In the data rows, 128 means zero.
Here are some points:
[141 176 110 106 140 130 186 152]
[146 147 136  87 104 191 125  91]
[135 137 139 108 123 161  99 123]
[124 101 141 142 132 128 109 146]
[112  81 129 164 124 108 121 143]
[103  67 120 137 135 129 102  79]
[124 134 123 102 149 148 168  53]
[123 157 127 124 135 118 158 146]
[138 166 136 136 126 115 141 148]
[ 92 116 113 142 147  73 142 141]
[ 94  64 116 161 126  88 132 130]
[123 122 106 137 116 113 153 157]
[116 120 127 145 126  90 149 145]
[111  76 131 136 110 137 116  95]
[115  91 122 124 135 131 117  87]
[134 148 140 122  96 142  69 188]
[149 171 130 100 120 163 122 135]
[123 155 104 129 143  91 169 153]
[128 134 131 119 152 122 190  92]
[120 163  89 137 142  80 208 142]
[164 175 137 129 121 135 135 195]
[120 158 118 134 119 107 168 166]
[148 186 125 123 106 124 130 184]
[134 110 144 116 106 163  54 136]
[145 139 138 129 105 138 120 167]
[140 160 122  98 130 151 161  53]
[120 106 132 141  90 131  64 166]
[100 120 153 176 111 100  96 179]
[120 120 136 120 140 136 124  93]
[120 110  94 105 147 132 176  57]
[131 143 115 140 144  82 194 131]
[139 163 125 128 137 108 179 113]
[131 129 133 127 102 152  91 172]
[137 154 130 123 111 141 106 162]
[137 162 134 118 112 126 125 174]
[137 161 156 121 122 153 136 145]
[134 135 151 133 136 142  83 125]
[149 122 140  99 108 172  85 117]
[130 119  98 112 147 125 147  90]
[134 120 146 126 121 152  68 136]
[140 135 147 128 135 150  87 113]
[109 132 105 150 144  76 174 151]
[129 164 123 136 150  92 209 148]
[157 176 135  81 114 197 116  99]
[121 134 139 131 123 123 126 129]
[123 121 115 155 144  82 179 147]
[113  64 119 146 122 122 115 110]
[110 114 135 148 108 123  92 182]
16 more points follow, each with its number after it:
[139 157 111  98 155 144 164  85] 0
[110 108 126 133 133 119 151 106] 1
[130 140 152 158 118 111  77 219] 2
[143 164 117 103 130 150 139 106] 3
[151 139 130 119 105 147  92 144] 4
[ 98  90 109 154 125  94 130 139] 5
[144 151 128 118 133 137 158 135] 6
[119 115 138 111 139 157  76  94] 7
[121 132 130 126 101 131 113 120] 8
[133 102 141 113 111 170  57 106] 9
[124 129 103 119 123 120 170 123] 10
[134 166 135 135 113 112 121 191] 11
[150 158 151  77 123 205  91  78] 12
[108 114 109 121 151 126 166  72] 13
[125 100 123 137 152 102 147  73] 14
[104  65 125 149 165  98 132  81] 15
Which two of these numbered points are nearest to each point below, ignoring the 3 directions in which the first points spread most? Their numbers follow each, nearest first.
[141 193 113 107 128 134 152 149] > 3 5
[144 153 140 120 126 144 128 170] > 6 1
[123 156 117 119 143 117 195 120] > 1 13
[139 124 138 112 127 154 136 108] > 6 1
[125 138 122 119 153 108 211  85] > 1 6
[121 142 116 140 117 109 151 175] > 5 10
[115  75 127 142 125 123  80 115] > 9 3
[160 134 143 104 117 178  77  76] > 14 4
[110  72 124 155 120  94 105 124] > 4 9
Now 16 new points, numbered from 0 again:
[127 112 128 115 143 156 105  89] 0
[156 178 136 116  99 137 128 179] 1
[144 121 122  99 100 195  54 109] 2
[106 110 101 165 138  65 148 177] 3
[123 124 134 152 119 118 128 180] 4
[111  95 129 166 129  91 136 166] 5
[150 137 125  91 132 159 132  70] 6
[134  88 149 126 104 161  67  97] 7
[129 148 125 143 149  88 159 153] 8
[106  53 134 142 135 116 118  93] 9
[117 113 126 134 140 117 126 124] 10
[116 133 100 138 129  82 187 156] 11
[119 134 168 152 110 113  85 187] 12
[138 125 115 104 150 143 155  51] 13
[147 141 127  92 140 154 174  66] 14
[139 139 148 138 108 128 102 150] 15
Which two of these numbered points are nearest to each point below, ignoring the 3 directions in which the first points spread most? Their numbers follow each, nearest first.
[119 100 109 144 138  96 165 125] > 14 1
[101  80 125 161 123 101 142 135] > 4 5
[154 144 141 113 116 160  88 133] > 13 6
[111  83 117 133 149 130 154  68] > 4 5
[134 141 141 136 113 120 126 188] > 14 9
[160 184 107 104 139 132 144 150] > 3 13
[122  88 127 151 122 117  93 157] > 13 6
[132 134  92 110 151 119 152 101] > 3 2
[135 160 121  99 129 150 141  79] > 13 10
